q126: [155  71 127 141 116 122 139 134 103 199 104 141 162 151]
q462: [163 116 127 134 151 199 103 139 122 141 155 104  71 141]
q355: [105 116 176 109  89 167 142  91 195 138 139 132 160 141]
q252: [146 157 125 139 164 175 114 177  71  95 126 126  98 136]
q565: [127 169 103 116 116 166 114 177  71  94 146 115 159 168]
present: [127 134]
yes
tail: [114 177  71  94]
[146 115 159 168]
order: [139 122 141 155 104  71 141 163 116 127 134 151 199 103]
q462
present: [139 103 199 151 134]
no
tail: [114 177  71  95]
[126 126  98 136]

q297: [131 132 134 147 151 110 121 124 144 138  99]
q93: [157 140 136 149 103 151 136 136 151 124 120]
q428: [144 112 106 136 166 118 143 139 112 124 129]
q716: [119 135  70 137 150 110 134 137 153 134 125]
q651: [151 102 119 117 140 134 101 138 114 154 117]
present: [153 134]
yes
tail: [150 110 134 137]
[153 134 125]
count q93: [136]
3
tail: [151 110]
[121 124 144 138  99]
present: [135  71]
no
count q716: [137]
2
order: [110 121 124 144 138  99 131 132 134 147 151]
q297

q676: [ 81 170 119 122]
q209: [117 116 116 120]
q917: [ 78 169 116 123]
q474: [ 74 170 113 126]
q989: [ 80 174 115 124]
q272: [ 75 172 111 125]
q41: [ 89 167 111 125]
q843: [ 81 167 111 119]
q393: [ 77 170 122 121]
q850: [ 89 168 114 125]
present: [111 125]
yes
tail: [ 89 168]
[114 125]
count q209: [116]
2
order: [170 122 119  81]
q676
count q917: [123]
1

q628: [140 122 131 131 127 116 136  92]
q120: [115 134 113 148 102 115 130 102]
q579: [119 125 121 114 127 121 131 132]
q744: [129 120 110 135 119 124 135 108]
q863: [126 119 133 130 145 137 132 118]
q346: [124 124 126 116 127 123 131 116]
q793: [127 125 143 133 113 120 135  78]
q364: [143 113 120  78 135 126 125 133]
q406: [124 126 178 163 121 161 131  64]
q654: [113 131 166 166 128 174 134 109]
q238: [118 119 152 142 135 128 142 152]
q388: [116 135 123 127 138 110 135 122]
order: [120  78 135 126 125 133 143 113]
q364
count q238: [142]
2
present: [ 78 135 120]
no
count q120: [115]
2
present: [123 127 116 126 124]
no
present: [128 121 131 132]
no
order: [ 78 135 120 113 133 143 125 127]
q793

q125: [118 141 119 134 127 130 135 129 133  99]
q64: [113 157 127 144 146 113 140 124 135  94]
q864: [169 134 164  99 113 141 181 112 110 137]
q403: [130 124 129 141 140 125 127 125 129 142]
q221: [125 133 130 133 133 122 131 126 129 123]
q636: [112 165 137 170 181  99 141 113 134 110]
q964: [170 141 112 164 181  99 134 137 113 110]
q835: [125 101  77 150 101 172 130 141 138 113]
q582: [125  82  61 173  95 186 130 145 140 115]
count q964: [164]
1
present: [119 141]
no
order: [170 181  99 141 113 134 110 112 165 137]
q636
order: [137 113 110 170 141 112 164 181  99 134]
q964

q369: [111 135 123 160 118 161 151 126 116 132 133 143 110 107 159 135 111 136
 102  91 117 130  78 151 127 148 130 116 164 134 124 110 138  90 121]
q449: [120  92 140 121 141 113 143 119 102 128 167 116 156 131 150 150  96 165
 151  90 126  93 135 109 131 116 141 148 132 119 113 145 144 137 114]
q47: [103 149 160 130 129 125 132 123 135 104 131  99 150 118 155 142 151 160
 164 113 161 125 131  99  96  88 139 118 138 113 158 161 136 118 123]
q277: [105 152 142 143 144 139  99 126 154 118 101 125 144 129 103  96 125 119
 134 151 119 165  99 148  99  91 102 114 124 121 136 121 101 137 151]
q138: [160 103 139  96 123 130 149 164 123 138 129 104 125 118 131 150  99 154
 113 118 151  88 160  99 161 118 161 135 125 113 158 132 136 142 131]
q794: [120 119 143 163 112 166 143 123 122 123 137 142 117 166 176 124 104 166
 109  87 124 121  86 159 131 157 132 130 162 166 128 112 134  95 130]
q689: [140 100 134  98 131 121 159 151 110 134 139 104 144 122 132 143  95 162
 121 117 144  91 156  89 144 102 163 130 127 101 135 132 139 137 120]
q687: [101 162 106 135 146 141 139 120 111 137 147 147  80 116 133 142 139 123
 130 111 110 135  60 154 111 136 127 107 138 112 123 116 129 108 133]
q210: [167 113 129 100 131 122 153 162 135 138 127 115 126 117 123 139 117 142
 110 123 151  93 171  95 169 127 158 142 108 121 162 127 132 143 127]
count q794: [167]
0
present: [126 117 123]
yes
order: [131 142 136 132 158 113 125 135 161 118 161  99 160  88 151 118 113 154
  99 150 131 118 125 104 129 138 123 164 149 130 123  96 139 103 160]
q138
tail: [111 135 123 160 118]
[161 151 126 116 132 133 143 110 107 159 135 111 136 102  91 117 130  78
 151 127 148 130 116 164 134 124 110 138  90 121]
tail: [117 166 176 124]
[104 166 109  87 124 121  86 159 131 157 132 130 162 166 128 112 134  95
 130]

q617: [125 128 150 120 128 131 128 125 124 128]
q727: [128 129 117 130 128 125 128 135 125 121]
q374: [126 121 143 133 126 126 126 136 125 143]
q703: [133 103 144 168 127 112 127 125 131 182]
q985: [132 129 105 133 128 129 129 125 136 131]
tail: [121 143]
[133 126 126 126 136 125 143]
tail: [143 133]
[126 126 126 136 125 143]

